In the rows, zero is written as 128.
Each path below is one point turned by a fixed rotation once a step. After each direction that follows a path, write how fast that rotation turns it, in degrees per step (0 if it stays still).
Each turn is a multiple of 5 degrees from 10 to 175, or 0.

[127 128 123 130 120 119 127 125 132 139 137 126 132 127 134 149 131 129
 120 119 142 135 130 124 124 121 119 131]
[126 120 123 127 123 116 129 126 136 138 134 120 129 123 133 151 124 131
 119 120 139 132 131 124 124 122 124 128]
[125 125 123 124 130 121 128 126 138 136 130 119 131 117 138 150 121 129
 124 121 137 129 130 122 124 117 125 131]
[126 134 125 129 130 125 123 126 137 137 129 122 132 117 137 151 130 132
 125 121 138 126 128 124 125 115 124 131]
[130 135 125 133 126 121 120 130 139 134 131 123 129 119 128 152 132 135
 120 123 138 124 131 128 126 119 126 127]
[130 131 124 132 126 117 120 135 137 128 132 119 127 115 129 150 123 130
 117 126 138 127 135 128 122 120 128 128]
[130 137 124 132 127 119 119 134 133 127 130 120 129 115 136 145 121 123
 121 125 139 133 135 124 120 117 124 132]
[131 140 126 134 124 119 120 133 132 133 131 121 130 123 137 145 131 124
 121 123 140 138 131 125 121 119 121 133]
[131 131 125 134 120 114 124 134 135 135 132 117 125 127 134 147 133 126
 119 123 139 140 130 127 122 122 124 127]
[126 124 120 128 126 115 127 133 135 132 130 111 124 123 137 148 127 125
 121 123 136 138 130 124 123 121 126 128]
[122 130 117 126 130 121 126 131 133 131 128 114 127 122 141 147 130 124
 127 122 136 135 127 122 125 115 123 130]
[122 134 116 130 127 124 123 129 133 131 131 120 127 123 136 152 139 130
 125 121 138 131 126 125 128 116 122 127]
[123 127 114 129 123 120 123 132 133 127 135 120 126 123 129 153 134 131
 120 124 138 128 130 127 128 120 125 126]
[123 126 115 126 125 120 122 132 130 123 137 122 129 118 133 149 123 126
 119 125 140 128 134 124 126 119 124 129]
[124 133 119 128 125 124 121 128 129 128 137 127 133 119 137 146 124 124
 122 123 143 131 133 122 124 116 120 133]
[128 132 123 132 120 120 123 126 132 136 138 129 132 124 132 148 130 128
 119 121 144 134 132 124 124 120 119 131]
[130 124 125 129 121 116 127 128 135 138 136 123 130 124 132 149 124 130
 117 121 141 133 133 125 123 123 124 129]
[128 124 126 126 128 118 128 127 137 137 131 118 130 119 138 148 119 128
 122 121 138 133 132 123 122 119 125 132]
[127 133 127 128 132 123 125 126 138 139 128 120 132 118 139 150 128 130
 125 121 137 130 128 123 123 115 124 132]
[129 134 126 132 128 121 123 130 141 137 128 120 129 120 131 153 134 135
 122 122 136 126 128 128 125 118 126 127]
[129 130 123 131 128 117 121 136 139 128 129 116 125 116 129 151 127 132
 120 125 135 126 132 128 124 120 129 126]
[128 136 122 131 129 119 118 136 134 125 129 117 128 114 135 147 122 125
 122 126 137 130 134 125 122 116 126 130]
[129 142 123 134 126 121 118 134 132 128 131 120 129 120 136 145 131 123
 121 124 140 135 132 125 122 117 121 131]
[131 134 123 135 120 115 121 135 132 131 133 120 127 126 133 146 134 125
 118 123 141 138 132 127 122 122 123 128]
[127 125 120 129 122 114 127 134 133 130 132 114 125 126 136 146 126 124
 119 124 139 140 132 124 123 122 125 129]
[123 128 117 126 128 119 128 130 131 131 131 114 128 123 142 146 127 122
 124 121 137 138 128 121 124 117 122 130]
[122 132 117 128 127 123 126 127 133 134 132 119 128 126 139 150 137 128
 126 120 138 134 125 123 127 116 120 130]
[122 126 116 128 124 120 125 129 135 131 134 120 128 123 131 153 136 133
 121 122 138 127 129 126 129 119 124 125]
[122 124 115 126 126 121 124 131 133 126 134 121 128 117 131 152 124 130
 120 124 138 125 133 124 127 119 125 127]
[123 133 118 127 127 124 121 128 130 127 135 126 133 116 135 149 124 127
 122 123 141 126 133 122 125 115 122 132]
[128 135 123 132 123 122 119 127 132 133 138 130 134 121 133 149 130 129
 119 121 144 129 133 125 124 119 119 131]
[131 128 126 131 119 116 124 129 134 135 136 126 131 123 129 149 124 130
 116 122 142 133 135 126 122 123 123 130]
Directions:
[128 125 131 126 128 130 129 123 129 132 130 134 132 126 126 130 123 131
 127 127 130 124 129 127 128 128 127 130]
25
[130 127 129 131 124 126 128 128 130 130 130 129 127 132 123 130 134 132
 125 128 129 128 127 131 129 131 128 125]
95
[126 129 125 127 131 131 126 129 129 124 127 128 127 124 126 131 130 131
 129 129 126 121 127 129 131 126 130 126]
45

[129 129 114 116 120 114 125 127 136 138 143 127 129 123 135 130 140 125
 123 132 124 142 126 135 133 124 123 122]
[126 124 115 130 115 120 132 125 127 142 149 125 131 135 130 136 134 128
 125 136 128 144 126 124 126 120 125 123]
[126 124 119 123 119 119 130 133 125 139 143 126 131 136 128 127 136 135
 126 132 125 148 131 137 135 136 129 115]
[124 122 107 119 125 116 128 136 135 136 143 125 138 128 132 131 138 125
 124 131 127 137 130 130 131 130 119 121]
[129 119 118 129 117 120 134 136 123 142 147 130 134 126 130 136 135 120
 125 134 131 143 126 122 128 132 131 119]
[132 130 120 119 112 121 131 133 127 142 140 129 135 127 132 131 143 128
 126 127 125 140 125 134 139 135 125 116]
[125 127 111 118 117 124 129 129 129 139 140 121 145 133 126 140 137 128
 123 133 132 134 129 124 132 125 121 119]
[128 119 124 121 119 120 126 132 121 137 140 123 137 126 124 134 133 128
 119 136 137 145 130 128 131 133 135 111]
[131 126 119 111 119 113 123 128 136 136 140 128 133 119 131 132 140 124
 122 128 130 140 127 134 134 128 124 115]
[128 128 117 121 116 120 130 122 129 140 147 125 134 127 129 139 134 123
 123 139 130 142 125 123 126 117 127 122]
[128 126 123 124 115 120 125 125 123 141 142 123 129 133 129 129 136 136
 122 134 127 150 128 136 133 130 130 115]
[123 123 111 116 125 114 125 130 136 135 143 124 134 134 129 131 136 132
 125 129 127 142 132 135 131 125 120 119]
[126 120 115 128 124 116 131 134 126 138 148 127 132 128 130 133 132 122
 125 139 129 147 129 124 124 128 131 122]
[133 124 120 126 115 118 130 134 128 143 143 130 128 126 135 128 142 128
 126 128 123 144 126 135 136 135 125 118]
[126 128 109 120 116 123 135 131 131 140 144 126 140 136 130 137 138 128
 129 129 124 136 128 127 133 126 120 123]
[127 121 116 126 118 124 130 136 120 139 141 122 139 132 126 134 135 129
 121 138 131 144 130 125 132 137 132 115]
[130 120 118 116 119 117 126 136 131 137 139 127 136 122 131 132 141 126
 123 125 132 138 129 133 136 135 122 112]
[129 128 116 115 115 120 133 128 130 137 145 128 140 123 129 140 136 118
 125 136 132 138 125 123 129 123 128 121]
[132 128 125 123 111 123 125 124 121 143 141 122 133 127 128 133 138 130
 119 135 130 145 125 130 135 129 131 116]
[125 124 117 113 118 117 124 124 134 137 140 123 136 132 126 133 137 134
 124 126 132 141 131 136 133 123 120 114]
[124 123 115 119 125 116 127 129 129 135 145 123 135 127 127 134 130 125
 122 142 131 147 130 126 125 123 133 120]
[132 121 121 126 118 114 123 129 129 141 144 127 124 123 134 127 139 128
 121 132 127 148 126 134 131 130 126 118]
[127 127 113 120 117 117 134 127 135 140 147 129 132 134 132 134 137 128
 131 129 123 141 127 132 130 121 120 122]
[125 125 113 128 119 123 131 134 122 140 144 122 137 136 129 132 133 131
 123 140 124 147 129 127 131 131 131 122]
[128 116 115 125 121 118 125 138 130 140 141 126 133 129 132 129 140 131
 123 125 130 141 131 133 134 137 120 114]
[127 124 113 117 121 117 136 136 131 136 146 131 139 126 129 138 135 119
 129 131 129 137 127 125 130 129 127 120]
[133 128 120 125 112 125 129 132 121 143 142 124 135 124 131 134 141 124
 119 137 128 142 123 125 135 134 131 120]
[129 124 120 117 112 122 128 127 131 140 139 125 138 132 127 136 140 132
 124 123 132 136 128 132 135 128 119 112]
[124 126 115 112 121 120 130 130 127 133 141 123 143 130 124 137 131 126
 123 139 133 142 131 126 130 126 132 117]
[131 121 122 122 119 116 118 129 127 139 140 123 130 118 130 130 138 126
 116 135 134 145 127 130 131 130 129 115]
[129 126 120 116 116 115 131 122 136 139 146 130 131 128 129 136 137 126
 128 127 130 141 126 132 129 119 122 117]
[125 131 115 121 118 121 129 126 125 139 145 122 134 134 129 132 133 131
 123 143 124 148 127 130 131 125 132 124]
Directions:
[128 126 124 126 130 133 128 125 129 131 130 132 127 126 126 131 126 130
 126 126 130 133 127 129 131 131 127 132]
0
[130 123 132 136 126 129 126 127 124 131 129 127 125 128 128 128 128 129
 125 127 131 130 128 126 126 129 128 125]
130
[126 126 129 128 128 128 134 127 127 127 131 131 130 131 125 132 123 126
 132 129 130 129 129 125 124 125 131 128]
135

[134 129 119 138 133 121 125 124 125 133 131 149 139 114 132 123 127 125
 121 126 132 122 130 134 129 129 139 120]
[137 128 117 139 132 113 119 129 133 133 126 144 140 118 130 124 134 128
 120 122 131 122 127 131 124 132 134 122]
[137 126 123 133 137 116 121 124 133 128 125 146 137 111 135 119 128 125
 121 125 128 124 128 128 119 124 132 126]
[135 123 128 138 135 120 110 128 137 130 129 140 134 113 129 118 134 131
 124 120 128 121 132 129 118 127 133 129]
[135 132 128 136 135 125 114 124 137 130 132 146 129 116 135 113 131 125
 131 124 129 120 136 131 121 122 134 126]
[131 131 129 142 135 127 117 130 131 133 136 145 131 119 128 118 131 131
 127 116 134 122 137 133 125 125 138 123]
[134 139 123 141 136 120 125 130 134 135 133 146 129 124 136 121 133 126
 126 119 134 123 135 135 124 126 132 119]
[133 131 130 143 140 118 129 130 131 133 131 145 132 118 134 127 127 132
 118 116 134 126 133 134 122 126 134 121]
[137 131 129 141 139 112 124 126 139 132 126 138 130 120 141 129 134 133
 123 121 130 123 133 134 118 129 129 124]
[134 125 136 138 140 119 122 119 134 128 129 140 130 111 141 128 128 132
 123 124 129 122 136 134 121 126 134 127]
[133 128 132 141 134 120 114 119 137 130 132 137 130 118 138 129 136 133
 128 124 131 116 137 136 127 131 135 126]
[132 131 128 140 133 126 122 117 130 129 135 145 130 116 140 127 131 127
 128 129 134 116 136 137 131 126 137 123]
[131 128 124 146 130 121 121 125 130 133 135 143 136 120 132 130 136 129
 122 125 136 116 132 136 131 133 138 120]
[135 131 119 141 131 116 128 122 130 134 131 146 136 118 138 127 131 123
 121 130 131 120 128 133 127 130 133 119]
[135 122 124 142 133 114 121 124 129 133 128 141 139 113 131 126 130 129
 116 125 128 121 127 130 123 133 136 124]
[139 127 122 135 133 114 115 120 136 131 125 142 135 115 136 120 132 126
 125 128 125 120 129 131 121 131 133 127]
[135 123 127 134 135 123 112 122 131 129 129 144 136 109 130 118 128 129
 125 123 128 121 134 131 124 126 139 129]
[135 132 121 136 131 124 111 127 137 130 131 145 133 119 130 117 137 127
 131 123 132 118 135 133 125 127 135 126]
[131 132 125 138 135 127 122 130 129 131 135 151 134 116 131 117 130 126
 125 120 136 122 133 133 124 121 136 122]
[133 133 124 144 135 119 122 134 135 135 132 144 133 123 129 120 135 128
 122 118 134 122 131 131 120 127 131 120]
[135 132 128 142 140 117 127 127 133 134 129 146 129 119 137 119 126 126
 119 121 129 127 131 130 117 123 130 121]
[136 128 132 142 140 115 118 127 135 134 128 137 130 119 134 124 130 134
 122 116 128 125 136 132 118 130 134 124]
[137 134 131 135 140 119 119 120 137 129 128 142 126 117 142 124 129 131
 128 122 128 123 139 136 122 125 134 127]
[131 128 133 139 137 124 118 124 134 128 134 140 131 116 135 130 132 136
 127 118 135 119 139 138 127 127 139 125]
[132 135 126 141 134 122 123 123 136 129 135 145 131 121 142 130 137 129
 129 125 137 116 135 139 127 126 132 122]
[128 127 130 146 135 121 128 124 128 131 136 145 134 116 136 131 133 129
 119 125 137 118 131 135 127 127 135 120]
[135 129 125 147 132 113 124 122 133 136 131 139 133 121 138 129 135 126
 120 129 130 117 128 133 124 133 131 121]
[136 124 128 141 135 116 123 117 128 134 129 142 134 112 136 126 125 126
 118 129 126 122 131 131 125 132 138 125]
[138 126 123 137 132 115 112 120 134 132 127 139 136 116 133 126 133 130
 125 126 126 119 132 134 127 136 139 127]
[136 129 121 131 133 123 116 119 131 127 129 147 136 111 136 122 129 126
 128 127 130 120 133 135 128 127 138 127]
[132 126 121 137 130 124 114 129 133 127 132 145 139 115 127 123 138 129
 126 122 136 118 131 134 126 128 136 126]
[132 131 120 139 133 123 122 127 133 130 132 149 135 116 133 117 135 122
 124 127 134 119 128 130 121 122 129 122]
Directions:
[129 129 127 126 129 129 126 133 129 128 127 130 128 129 124 121 127 127
 129 124 127 131 128 125 124 125 127 128]
25
[129 132 127 125 129 129 132 124 128 127 127 132 126 127 134 125 125 124
 130 132 127 129 128 128 128 124 126 127]
160
[131 127 127 122 130 124 126 127 130 125 122 127 130 125 130 131 127 131
 128 126 126 130 129 129 127 129 129 132]
55
